One turn sends every row of this set to another row. A few are shown first. Where does it send the rows asked after them?
Gikas: [-0.18 -0.48  0.70 -0.76 -1.61 -1.26 -3.09  1.50 -1.22  0.31  1.80  0.82
  4.10  0.33  0.08  0.52  0.06  0.08 -0.89  2.95 -0.25  0.29  2.49]
rof: [-0.11  0.88 -0.66 -0.37 -0.43 -0.50 -2.89  0.43 -1.48  0.75  2.20  1.30
  2.80  0.45  1.25  0.04  0.35  1.27 -0.13  1.74 -0.95 -0.72  2.61]
gopi: [-3.46 -0.61  4.66  0.67 -0.50 -0.44  1.72 -0.57 -0.05  0.88 -4.24 -1.07
 -0.52  1.84 -2.11  0.56 -0.36  0.26 -0.04  0.20  1.51  0.78 -0.13]
Pazu: [ 1.22 -0.17  2.20  3.60  1.92 -2.00  3.46 -1.27  2.21 -2.06 -0.64 -2.61
  0.58  3.42 -0.68 -0.97  0.60 -0.32 -0.83  2.02  2.85  0.40 -1.35]
Seb: [ 0.11  0.72 -0.43 -0.61 -2.27 -5.62  1.31  0.47 -0.69  2.78 -0.36  1.00
  1.85  0.74 -1.42 -3.38  0.63  0.38 -1.38 -1.10  0.40  1.40  2.41]
rilik: [-0.24 -1.13  3.21  1.27  2.01 -2.75  0.23  1.46 -1.60  0.13 -1.44 -1.31
 -1.22  4.53  0.53 -0.74  1.17 -3.01  1.30  3.35  1.29  0.78 -1.82]
Niba: [-0.35 -2.69  4.32  2.19  0.71  1.54  0.57 -0.14  2.65 -2.12 -0.04  0.34
 -0.35  3.34 -3.51 -2.16  0.62 -2.33 -0.50  1.87  0.85 -0.92 -0.69]
Kene: [ 0.92 -1.67  1.75 -1.01  1.36 -0.38 -0.49 -0.43 -1.85  4.15  2.23  0.59
 -2.27  0.50 -2.31 -0.05  0.68  0.66 -1.99 -1.30 -1.18  0.05  1.18]
mesi: [ 1.02  0.43  2.99  3.18  0.33 -2.73  4.04 -0.81  3.28 -1.22 -0.70 -1.78
  1.67  4.09 -0.30 -1.40  1.40 -1.17 -1.29  1.17  3.20  1.05 -0.01]
rutag: [-3.00 -1.77  3.34 -0.04  0.53  0.49  2.24  0.19 -0.17  1.00 -4.22 -1.48
 -0.40  1.61 -2.90  0.61 -0.16  0.14  0.46  1.12  1.98 -0.37  0.34]
Doso: [ 0.59 -1.96  3.87  2.83  1.03 -2.65  0.45  0.96 -0.52  1.35 -1.40 -1.19
 -2.15  4.17  0.16 -0.93  1.50 -1.80  2.35  2.89  1.37  0.97 -0.17]
Nugel: [-0.10 -0.84  3.97  1.24  0.68 -3.66  3.85 -1.02  3.52  1.28 -0.26 -0.08
 -0.74  2.86 -1.26 -0.62  1.12 -0.63  0.33  1.50 -2.43 -0.77  3.67]
Vapi: [-0.14  1.80 -1.48 -1.58  1.52 -2.05  0.14 -0.77  0.54  1.65  4.10  0.17
 -0.15  0.68 -1.00  2.36  3.25 -1.47 -0.70  1.10  1.15  1.83  0.34]
suke: [-1.92  0.02 -0.55 -0.18 -1.57 -0.54  1.56 -0.07 -0.51 -0.27  0.67 -0.31
  2.09 -0.37 -1.66  0.53  0.67 -2.09 -5.65  0.10 -0.86 -1.73  0.40]
Geto: [-0.50  2.32 -2.36 -1.86  1.89 -1.84 -0.25 -0.56 -0.37  0.98  4.41  0.32
  1.32  0.89 -0.08  0.34  1.55 -1.11 -0.18  0.19  0.86  1.50  1.25]
meso: [ 1.50 -2.02  4.51  2.40  1.05  0.47  0.53 -0.56  2.00 -3.24  0.21  0.09
 -0.48  2.70 -2.73 -2.50  0.00 -0.82  1.02  1.86  1.00 -0.53 -0.69]
Kal: [ 0.49 -1.55  3.23  2.62  1.41 -3.16  1.22  0.40 -0.62 -1.28 -0.73 -1.24
 -1.82  3.18  0.10 -1.67  0.69 -2.51  2.60  3.68  1.68  0.50 -0.48]
faro: [-0.80  0.29  0.39 -0.48 -1.68  0.22 -2.65  1.55 -0.81  1.70  1.88  1.40
  2.41  1.23  0.07  1.42  0.18  1.51 -1.03  1.64 -0.76  0.10  2.53]
vibad: [-0.16 -0.61  2.87  0.29  1.89 -2.19  1.36 -1.90  1.94  0.16 -1.90 -1.08
  2.39  0.73 -2.18 -3.20  2.20 -5.69 -0.13 -1.05  1.06  0.08 -0.32]
saz: [-1.48  0.37 -3.46 -1.18  0.89 -0.05 -1.36 -1.75  0.03  1.00  1.42  1.18
  1.58  0.62 -1.14 -2.25  1.80  2.43 -1.22  0.72  1.89 -0.74  0.30]
sor: [-0.51 -0.72  1.61  0.39  1.32 -0.85 -0.69 -1.94 -1.55  5.11  1.65  1.47
 -2.16  0.10 -2.13 -0.33  0.80  0.12 -1.81 -0.94 -1.63  0.06  1.16]
gelap: [ 0.86 -2.55  4.56  1.01  0.80  0.72  0.71 -0.23  1.87 -2.52  1.02  0.81
  1.01  3.94 -2.43 -4.11  0.53 -1.70  0.09  1.63  0.54 -1.71  0.25]
Gilo: [ 1.61  1.33  2.49  2.51  1.14 -1.35  4.52 -1.23  2.36 -0.60 -0.52 -1.60
  0.54  4.57  0.02 -0.44  1.69  0.84 -1.01  0.80  3.04 -0.27 -0.88]
mov: [ 0.74  0.23 -0.19 -1.61 -1.74 -5.78  1.33  0.06 -1.16  1.86 -0.44  1.70
  0.86  0.41  0.18 -3.36  1.79  0.12 -1.97 -0.48  1.17  1.07  2.11]
dinis: [-0.26  1.41 -1.58 -1.62  0.73 -2.72 -0.17 -0.63  0.72  2.42  4.75  0.97
  0.05  1.55  0.15 -0.06  3.25 -1.69 -0.65  0.19  0.49  1.76  2.18]
Riv: [ 0.06 -0.93 -2.24 -0.17 -0.34 -0.32 -0.61 -2.73  0.48  2.35  1.42  1.23
  2.01  0.28 -1.73 -2.97  2.67  2.23 -0.94  0.98  3.35 -1.36  0.87]
samim: [-0.82 -1.49  2.66  1.14  1.25 -2.71  0.63 -1.77  1.92  0.79 -1.95 -2.51
  1.73  1.69 -2.49 -3.89  2.17 -4.84 -0.20 -1.31 -0.42  0.29 -0.61]
vupof: [ 1.17 -1.21  4.54  0.62  1.58 -3.48  2.86 -0.90  2.90  0.91 -1.01 -0.92
 -0.11  2.59 -0.22 -0.15  2.27 -0.11  0.06  1.66 -1.83 -0.52  4.38]
gegep: [-1.74 -0.20 -3.05 -0.36 -0.28 -0.25 -1.44 -1.71  0.22  2.41  0.75  1.18
  2.79  0.75 -1.01 -2.88  2.05  0.61 -2.38  0.25  2.94 -0.39 -0.22]
rifeb: [-3.40  0.44 -0.17 -0.36 -1.85 -0.88  0.48 -0.46 -0.15 -0.83  0.92 -0.65
  1.23 -0.01 -2.31  0.08  1.64 -1.67 -5.33 -0.10 -1.75 -0.40  1.23]

gopi goes to rifeb
mov goes to vupof
And these:
rilik goes to Gikas
rof goes to meso
mesi goes to dinis

